[136 152 116 160 158 175] : q790
[152 104  79 104 137 135] : q947
[142 136 112 115  97  87] : q596
[112 130 178 105  85  75] : q302
[136 139  96 175  75  83] : q753
[164 140 147 102 124 164] : q146
[ 79  90 172 135 172 107] : q958
[152 175 175  84 134 125] : q111
[ 82 151 110 151 110  79] : q460
[ 93  84 135 130 137 112] : q977
[115 111 125 167 133  97] : q777
all q111: [84] | 4
all q460: [110] | 3 5

[125 125 124 125 124 125]  q145
[127 127 127 129 127 127]  q660
[150 150 144 150 150 144]  q83
[160 117 105 125 116 102]  q546
[124 124 126 126 117 126]  q669
[141 149 147 103 144 149]  q242
[145  87  82 121  97  77]  q236
[156 148 139  85 140 138]  q637
all q660: [127] | 1 2 3 5 6
all q669: [124] | 1 2
all q83: [144] | 3 6
all q145: [125] | 1 2 4 6
all q83: [150] | 1 2 4 5

[167  87 102 126 133 123 115 156 136 116 121 143 125 122 145  84 127 142
 131  93 109 121 113 118 144  88 137 102 133 136 131 135 126  99 127] : q700
[166  88 103 126 132 122 114 155 137 115 121 144 127 123 143  85 127 142
 130  95 127 121 113 118 143  89 137 102 133 136 131 134 123  99 128] : q926
[162  93 112 130 127 118 110 151 137 113 127 146 133 125 137  93 125 139
 126 106 115 123 113 119 138  91 135 103 137 141 131 129 110 102 132] : q573
[154 104 126 137 122 117 107 138 121 116 138 147 133 127 136 112 128 128
 130 119 122 127 115 122 134 104 129 111 138 111 125 126 106 114 106] : q886
[120 129 128 128 123 126 114 122 133 127 127 122 127 124 141 138 130 122
 121 137 123 133 121 133 123 131 136 134 124 132 131 132 133 137 124] : q177
[162  92 110 129 128 119 111 152 137 113 126 146 132 124 138  91 125 140
 126 104 119 122 113 119 139  91 136 103 137 141 131 130 112 101 131] : q667
[163 102 109 129 129 119 111 152 131 113 125 145 131 131 139  90 125 102
 127 102 113 122 113 102 140  90 136 131 136 140 131 131 114 102 131] : q912
[ 93 167 146 123 133 138 162 110 113 143 125 115 124 136 105 160 129 118
 133 145 148 130 150 135 120 166 115 153 117 110 123 125 143 146 128] : q132
[162  91 110 129 128 119 111 152 137 113 125 145 132 124 138  91 125 140
 126 103 114 122 113 118 139  90 136 103 136 140 131 130 113 101 131] : q884
all q667: [119] | 6 21 24
all q912: [131] | 9 13 14 28 31 32 35
all q886: [122] | 5 21 24
all q886: [128] | 17 18
all q177: [133] | 9 22 24 33
all q700: [143] | 12

[171  95 115  95 112 138 138] : q203
[134 146 126 123 106 117 131] : q53
[119 141 139 124 129 133 121] : q62
[135 120 124 144 137 124 129] : q349
[ 98 138 135 139 165 126 139] : q797
[125 125 148 137 133 148 137] : q344
[111 131 118 136 150 105 153] : q890
[133 149 123 118 100 113 136] : q680
[143  96 111 145 142 124 138] : q552
[155 104 116 150 129  94 126] : q486
[139 122 123 143 131 123 128] : q448
all q344: [125] | 1 2
all q344: [148] | 3 6
all q349: [144] | 4
all q203: [95] | 2 4

[134 134 133 134 162] : q580
[128 161 155 132 111] : q981
[ 82 178 148 157 175] : q729
all q580: [134] | 1 2 4
all q981: [161] | 2

[113 148 144 134 123 122 139 145 141 102 129 127 122 157 165 131 139 125]  q406
[114 146 143 133 122 123 139 143 140 103 128 127 122 155 162 130 139 126]  q629
[115 144 142 132 122 124 140 141 139 104 127 127 121 153 160 129 139 127]  q561
[114 147 144 133 123 123 139 144 141 103 128 127 122 156 164 131 139 146]  q754
[115 146 143 133 122 124 139 142 140 103 128 127 121 154 161 130 139 126]  q547
[112 149 145 134 123 122 140 146 142 101 129 127 123 158 166 132 139 124]  q309
[113 123 145 134 122 122 132 145 142 102 129 123 123 157 145 132 139 132]  q433
[114 147 143 133 123 123 139 144 141 103 128 127 122 156 163 131 139 125]  q997
[142 150 146 142 123 121 140 123 142 101 129 127 123 123 167 132 123 124]  q60
[115 145 142 133 122 124 139 142 140 104 127 127 121 154 160 130 139 126]  q269
all q309: [142] | 9
all q269: [121] | 13
all q433: [132] | 7 16 18
all q754: [146] | 18
all q60: [123] | 5 8 13 14 17
all q433: [145] | 3 8 15

[106 147 133 142 138 117] = q531
[158 140 103 114 153 118] = q526
[108 124 113 113 159 161] = q717
[103 125 123 150 150  95] = q467
[104 136 136 152 109 136] = q453
[138 142 129 144 169 149] = q788
[ 80 137 147 145 102 164] = q57
all q453: [136] | 2 3 6
all q467: [150] | 4 5

